rotation ticks, each row followed by its count of ticks
The counts run from 0 to 508.
[-1.02 -3.37  1.14 -2.08 -0.09 -0.58 -1.43 -2.49  0.81  1.85  0.19  2.74
  0.21 -1.78  0.26  0.68  0.79  0.71 -5.91  2.49  0.09  0.03  1.94 -2.48
 -1.02  1.52 -0.49  0.28  0.33  0.40 -2.79  0.55 -1.22  1.22 -2.94 -0.42
  1.18] => 403
[-1.41 -1.57  2.30 -0.45  1.39 -0.95  2.17  0.52  1.60 -0.83 -0.35 -0.31
  0.83 -4.45  0.26  2.73  0.02 -1.47 -2.56  0.89  2.43 -2.83  3.25  2.34
 -2.87 -1.93  1.85 -2.49 -0.30 -0.82 -0.75  1.89 -1.52  1.24 -3.28  1.06
 -0.10] => 296
[ 0.97  1.80  2.56 -3.04  0.69  0.35  0.96 -1.25  0.46  0.12 -3.68 -1.65
  1.43 -1.81  2.09  0.40 -0.53 -0.87  1.27  0.16  1.71 -1.99 -0.48  1.55
 -3.39 -2.36 -1.79 -0.38 -0.81 -0.21  0.00 -5.20 -0.64  0.02 -1.53 -2.15
  2.43] => 53
[ 0.40  2.78 -0.49 -2.35  0.88  0.61 -0.53  1.24 -0.89  0.13 -3.09 -1.44
  1.68 -0.08 -0.29 -1.25  0.52  2.03 -1.33 -2.44  0.99  0.59 -0.45  0.28
  0.97 -0.24  0.27  1.79  4.24  1.07  0.92 -0.57 -3.86 -1.49  4.83  0.20
  0.81] => 360
[-2.16 -0.55  2.34  0.80 -0.69 -3.06  1.45 -2.01 -1.07 -0.36 -3.52 -1.45
 -1.31 -1.04  1.69  0.30 -0.34  0.14 -0.23 -0.50  0.91 -1.26  0.44  2.90
 -0.53  0.82 -0.95  2.62 -3.33  1.93  0.61 -4.27  2.82  1.58 -1.04  0.19
 -0.59] => 32
[-0.86 -1.22 -0.22  1.34  0.28 -1.37  1.98  0.57 -4.23 -0.49 -3.06  1.15
  1.37 -2.69  1.47 -2.14  0.52  0.36  1.57  0.03 -1.84 -1.74 -2.49  4.88
  1.71  0.75 -2.00 -1.23 -0.18  0.69  2.07  0.56  1.27 -0.25 -1.39 -0.43
 -3.51] => 454
[-0.34 -1.71  0.31  0.66  0.27  0.74  2.89 -2.12 -1.08 -1.39  0.34 -0.05
 -0.84  1.25  0.74  2.20 -1.65  1.71 -2.76 -0.59  2.10  0.87 -1.16  5.71
 -0.60  0.90  0.35 -0.09 -2.68  1.41  3.38  2.78 -1.67  0.65  1.06  2.60
  0.55] => 278
[ 1.19 -3.94  0.06 -0.79  1.09 -1.26  2.72  0.08 -4.59  1.02 -1.97 -0.11
  1.17  0.59  0.83  1.40  0.10  1.13 -1.81 -1.96 -3.16 -0.78 -1.97  2.09
 -3.44  2.02 -1.21  1.13 -0.66  2.64  2.28  0.67  2.10 -1.98 -0.38 -0.14
  1.40] => 255
[ 0.04  1.39 -0.69 -3.02  0.92  1.77 -1.92  1.01 -0.62  0.88 -0.47  1.37
  3.01 -0.84 -1.82 -1.37  0.02  1.59 -3.65  0.16  1.48 -0.77  0.59 -1.44
 -1.78  0.28 -0.57 -0.23  3.40 -0.41 -0.94  2.49 -4.60 -0.14  3.37 -0.44
 -1.83] => 365
[ 2.60  0.77 -1.52 -4.14  1.86  0.02  2.55  0.28  1.24 -0.28 -3.42  1.38
  1.66 -0.60  0.65 -1.27 -2.40 -0.91  1.03 -2.42  0.90 -1.49 -1.03  2.53
 -1.63 -2.15 -1.57 -2.70  0.57 -3.03  0.93  1.45 -1.93 -1.26  0.29 -0.73
 -1.31] => 74
[-1.56  0.09  1.26 -1.80 -1.06  1.54 -1.67  1.92  2.26  4.09 -3.90  0.75
  2.39 -0.47 -2.27 -2.00 -0.25  0.58 -1.30  2.48  0.04  0.43 -0.96 -0.54
 -2.64 -1.01 -5.19  1.43 -0.78 -0.35 -1.33  0.23 -1.18 -0.66 -1.07 -1.55
  0.21] => 228
[ 0.31 -0.18 -2.13 -1.00  0.74  0.93 -0.41 -0.43 -2.14 -0.04 -1.24  1.55
 -1.89 -0.74  2.55 -2.29  0.60  0.58 -3.92  3.69 -1.54 -2.71  0.24  1.40
  3.41  0.73 -1.96 -3.37  0.84  1.14  0.97  0.23 -3.03  2.52  1.42  2.20
  0.51] => 187
[-0.33 -1.27  0.48 -0.66  0.94  0.04  0.92 -2.21 -3.19 -0.26  0.72  0.34
 -0.51 -0.90  4.40 -2.93 -0.40  2.42 -3.60  2.71 -0.47 -0.02 -1.32  2.21
  3.51  1.26  1.42 -0.92  1.28  1.30  1.09  0.01 -0.07  3.09  1.55  1.47
 -3.04] => 171
[ 0.76 -1.13 -1.07 -0.59  0.61  0.10  0.70 -1.30 -2.79 -1.14 -0.76  1.11
 -1.57 -0.48  2.99 -2.91 -0.01  1.56 -3.72  3.38 -1.79 -1.19 -0.39  2.16
  3.69  1.50  0.35 -1.98  1.70  0.45  1.16  0.62 -1.59  2.85  2.00  2.46
 -1.13] => 179
[-0.28  2.75 -0.23 -0.54  1.03  0.86  2.37 -0.05 -3.51 -0.30 -3.23  0.19
 -0.26 -0.21  4.55 -2.21  1.51  1.02 -0.23 -5.05 -0.93  0.78 -1.69  1.11
  0.78  0.55  2.71  1.70  0.68 -0.42 -1.25 -0.56  0.28 -0.03  2.42 -2.47
 -1.02] => 346
[ 0.97 -1.16  0.23  0.54 -1.66  0.99 -0.42  0.50 -2.35 -0.44 -2.55  0.83
  1.29 -2.20 -1.40 -2.64 -0.48  0.53 -0.25  4.07 -0.32 -1.44 -1.91  5.38
 -0.73 -0.65 -2.55 -1.45  0.06 -1.39  0.13  2.35 -1.03  1.22  0.19  0.54
 -4.27] => 456
[-2.21 -0.54 -0.34 -0.08  0.58 -1.34  0.41  0.75 -1.92  0.97 -0.54  0.79
 -1.50 -0.37  0.74  1.67  3.06  0.07 -4.70 -4.58 -2.42 -0.85  2.20  0.16
 -1.70  1.23  2.04  1.39 -0.63  1.07 -1.85  4.54 -0.65 -0.79 -0.96  0.72
  1.77] => 118
[ 0.07 -2.74  0.32  0.27  1.93  0.56  2.64 -0.46 -4.40  0.53 -0.12  0.65
  2.19  0.45  1.62  3.15 -0.06  1.43 -2.44 -1.60 -1.01 -1.28 -2.49  2.32
 -3.51  1.79  0.09 -0.95 -1.15  3.48  1.86  0.95  1.33 -1.29 -0.93 -0.34
  1.41] => 263
[-2.35 -1.53  3.65  1.16 -0.55 -0.27 -2.05 -0.49 -0.47  0.56 -2.27 -0.74
  0.74 -2.26 -1.96  0.66 -0.36  0.78 -2.96  4.48  2.30 -1.86  1.30  1.69
 -3.35 -0.42 -1.01  0.63 -2.29  0.98 -2.11 -1.34  0.17  2.25 -1.45  1.02
 -1.59] => 22
[-1.37 -1.18  1.21  0.19 -1.33  1.17  1.03  2.86  1.58  2.23 -4.97 -0.17
  2.32 -1.55 -1.90 -1.92  0.83 -0.35 -1.36  3.03 -0.98 -0.33  1.01 -0.97
 -0.78  0.10 -2.26  2.50  0.18 -0.92 -2.95  0.90 -0.86  1.23 -0.27 -3.04
  2.01] => 221
[-2.32  0.81  0.91 -0.82 -0.50 -1.07  0.35 -3.21 -0.69  1.44  1.75  2.65
  0.58 -2.59  0.65  0.20  2.93  0.85 -2.53 -3.91  0.60  1.13  1.86 -0.09
 -2.97 -0.08  1.34  2.92  0.50 -1.62 -0.96  1.77 -1.19 -0.60 -3.26 -1.77
 -2.48] => 135
[ 0.73  3.20  0.78 -3.14  0.99  0.65 -1.52  0.21 -2.00  1.05 -2.18  0.68
 -1.25 -2.95  2.51 -1.21  2.59 -1.25 -0.75 -3.09 -1.32 -1.72 -0.17 -0.29
 -3.00 -2.71  0.72 -2.04  1.19 -1.50 -3.14 -0.92 -0.35 -0.91 -1.97 -1.69
 -1.66] => 334
[-0.72  0.07  1.10 -3.33 -1.19 -2.16 -0.20 -3.78  0.01  1.06  0.23  0.32
  0.82 -3.59 -0.55 -1.15  2.26  1.27 -0.55 -1.98  0.92  0.92  1.72  0.68
 -2.11 -1.32  0.74  4.12  3.77 -2.04  1.63 -0.53 -2.02 -1.28 -2.24 -0.98
 -1.53] => 144
[ 0.83 -2.22  1.20 -1.80 -0.94 -1.43  0.67 -0.39 -0.46  2.58 -3.62  1.70
  2.07 -1.53 -1.85 -0.66 -1.12  0.51  0.21 -1.12  0.10  0.26 -2.48  0.24
 -4.16  0.94 -2.95  2.16 -0.66 -0.97 -0.67 -0.76  2.25 -2.57 -1.97 -2.63
 -2.06] => 243
[-2.72  0.78  1.39  2.23 -0.07  2.58  0.80  1.34  0.73 -0.45 -3.62  1.13
 -0.51 -0.72  2.88 -0.58  1.24  0.92 -3.34  2.84  1.53 -0.50 -0.27 -0.11
  5.03  2.15 -0.96 -0.42 -1.29  1.13 -2.32 -1.23 -1.44  2.79  2.12 -1.27
  2.09] => 200
[-2.10 -2.82 -1.27 -1.19  1.52 -4.84  1.53 -0.88  0.17  0.75 -1.98  0.95
 -0.77 -0.62  0.35  0.18  0.17  1.11 -3.72 -2.61 -1.12 -0.77  2.05 -1.56
  3.10  3.44 -0.39  2.35  1.58  2.57  1.76 -0.35  0.11 -0.99 -0.24  1.98
  1.49] => 392
[ 1.70 -0.53  1.20 -2.67  2.04 -0.47  4.13  2.64 -0.09 -1.43 -5.07 -2.27
  2.39 -1.57  1.63  0.11 -2.27 -1.17  0.72 -1.40  1.03 -0.89 -0.98  1.75
  0.59 -0.66  2.52 -0.06  1.61 -1.32 -0.37  0.81  0.02 -0.99  1.47 -2.11
  2.15] => 77
[ 1.63  2.29 -0.43 -3.14  1.87  1.24  2.45 -1.26  0.51  0.35 -2.12  1.67
  1.75  0.06  2.67 -1.75 -2.50 -0.20  0.71 -1.96  1.77 -0.41 -1.89  3.43
 -2.45 -2.34 -2.44 -2.58 -1.36 -2.18  1.11  0.07 -1.54  0.36 -1.21 -0.92
 -1.64] => 66
[-1.83 -1.06  0.32 -1.32  3.05 -1.46  0.66 -2.45 -3.51  0.22  2.09  0.91
  1.53 -2.89  4.98 -1.61  1.15  1.65 -2.15 -0.22 -0.85 -0.74 -0.41  0.25
  1.16  0.67  1.24 -1.79  1.94  1.01  1.48 -1.23  0.82  1.21 -1.73  0.63
 -3.68] => 164
[ 2.23 -3.74  0.69 -1.33 -0.74  0.31  1.36 -1.03 -2.68  1.62 -2.30  1.20
  2.20 -0.17 -1.77 -0.37 -1.60  0.30 -2.56  1.20 -1.61 -0.53 -1.86  1.29
 -5.75  0.90 -1.02  0.92 -0.69 -0.85 -0.59  2.25  1.15 -1.17 -0.51 -1.49
 -0.89] => 250
[-1.22 -3.24  2.50 -2.03  0.09 -1.95 -1.26 -2.51  0.94  2.05 -1.07  2.07
  0.52 -3.22  0.34  1.78  1.58  0.61 -3.98  0.66  1.14 -0.34  1.75 -3.16
  0.39  2.28 -1.05  0.74  0.77  0.44 -1.75 -1.42 -0.06 -0.60 -3.62 -1.40
  2.23] => 404
[ 0.79  1.81 -1.48 -0.62 -0.27 -0.15  2.31 -0.71  1.02  0.08 -1.92  0.18
 -0.75  2.01 -0.39 -1.71 -0.66  0.19 -3.26 -0.76 -0.35 -2.07  1.26  3.13
 -3.43  1.54 -3.37  0.45 -4.80 -0.98  1.19  1.28 -2.04  2.17  0.89  0.20
  0.95] => 493
[-2.77  1.10  3.88 -0.99 -1.47  0.43 -0.95 -1.07  0.34  0.87  0.14 -0.97
  0.39 -1.38  0.42  1.22  3.27  1.41 -3.57 -1.56  2.27  2.49  1.25 -0.51
 -1.72  0.42  3.31  4.29  0.26  0.39 -3.33  1.22 -0.91  0.24 -0.48 -1.63
  1.05] => 130
[-1.15 -3.14 -1.38 -2.57  0.17 -1.70 -0.58 -1.36  0.31  1.66  0.37  2.14
 -1.19  0.49 -0.93 -0.69 -0.63  1.61 -6.64  1.13 -1.25 -0.71  2.44 -1.45
  0.23  2.03 -2.11  0.96  0.76  0.43 -0.03  2.74 -2.35  0.96  0.17  3.11
  0.27] => 394
[-1.50 -1.91  2.01  2.15 -1.40  0.62 -0.68  0.00  0.74  0.29 -3.62  1.63
 -0.06 -2.70 -2.92  1.20  0.73  1.55  0.29  2.25  3.65  1.04 -1.63  3.37
  2.30 -0.12 -2.15  2.52  0.87  0.58  2.48 -0.28 -1.85 -2.24  1.44  1.06
 -2.01] => 0
[-2.95 -1.10  2.15  0.23  0.23 -0.13  1.05  3.38  0.18  3.16 -4.99 -1.36
  3.10 -1.13 -0.05 -0.98  0.71  0.08 -0.66  0.24 -0.84  0.64 -1.31 -1.32
 -0.81  0.67 -2.10  2.78 -0.61  1.92 -1.69 -0.85  2.33 -0.55 -1.34 -3.36
  1.28] => 230
[-3.28 -0.52  2.25  0.83  2.24 -1.29  2.61  1.44  0.47 -0.98 -0.47 -2.85
 -0.68 -1.67  3.13  1.93  0.27 -0.35 -2.31 -0.36  1.50 -0.67  1.92  2.67
  0.38 -1.25  2.88 -1.12 -2.22  1.81 -0.61  1.14  1.14  2.31 -2.15  1.82
  0.74] => 300
[-2.74  1.45  0.49 -1.47  0.22 -2.67  1.58 -2.99 -0.86  1.26  0.50  0.12
 -1.21 -0.76  2.37 -0.92  2.81  1.97 -0.66 -4.12  0.14  2.77  0.94  2.33
  0.69  0.20  0.43  4.25  1.61  0.84  2.81 -0.16 -0.55 -0.43 -1.19  0.55
 -1.00] => 140
[-0.65 -0.27  2.01 -2.24 -1.51  0.46 -2.83  1.17  1.80  3.22 -4.17  1.05
  2.22 -0.28 -1.70 -1.63 -1.29  1.44 -0.99  0.98  1.58  1.38 -2.48  0.39
 -2.28 -0.18 -4.89  2.04 -1.17 -0.24 -0.75 -1.27  0.76 -1.53 -0.55 -2.02
 -1.11] => 236
[ 2.55  0.09  2.86 -2.97  0.69  1.92  3.22  0.04  0.51 -1.15 -3.57 -0.64
  3.12 -1.44  2.04 -0.55 -2.50 -0.50  0.53  0.18  2.34  0.34 -1.68  1.72
 -2.00 -1.16  1.54 -0.79 -0.48 -3.05 -2.08  0.62 -0.82  1.38  1.26 -3.54
  0.27] => 68
[-2.10  0.22 -0.33 -1.13  2.03 -0.56  1.51  0.49  1.56  0.09  0.22 -0.58
 -0.85 -0.54  0.40  1.67 -0.30 -0.04 -2.38 -0.13  1.20 -1.80  1.69  4.93
 -1.14 -2.54 -0.99 -2.23 -1.79  1.27  3.17  2.04 -2.63  1.40 -1.82  4.49
  0.34] => 294
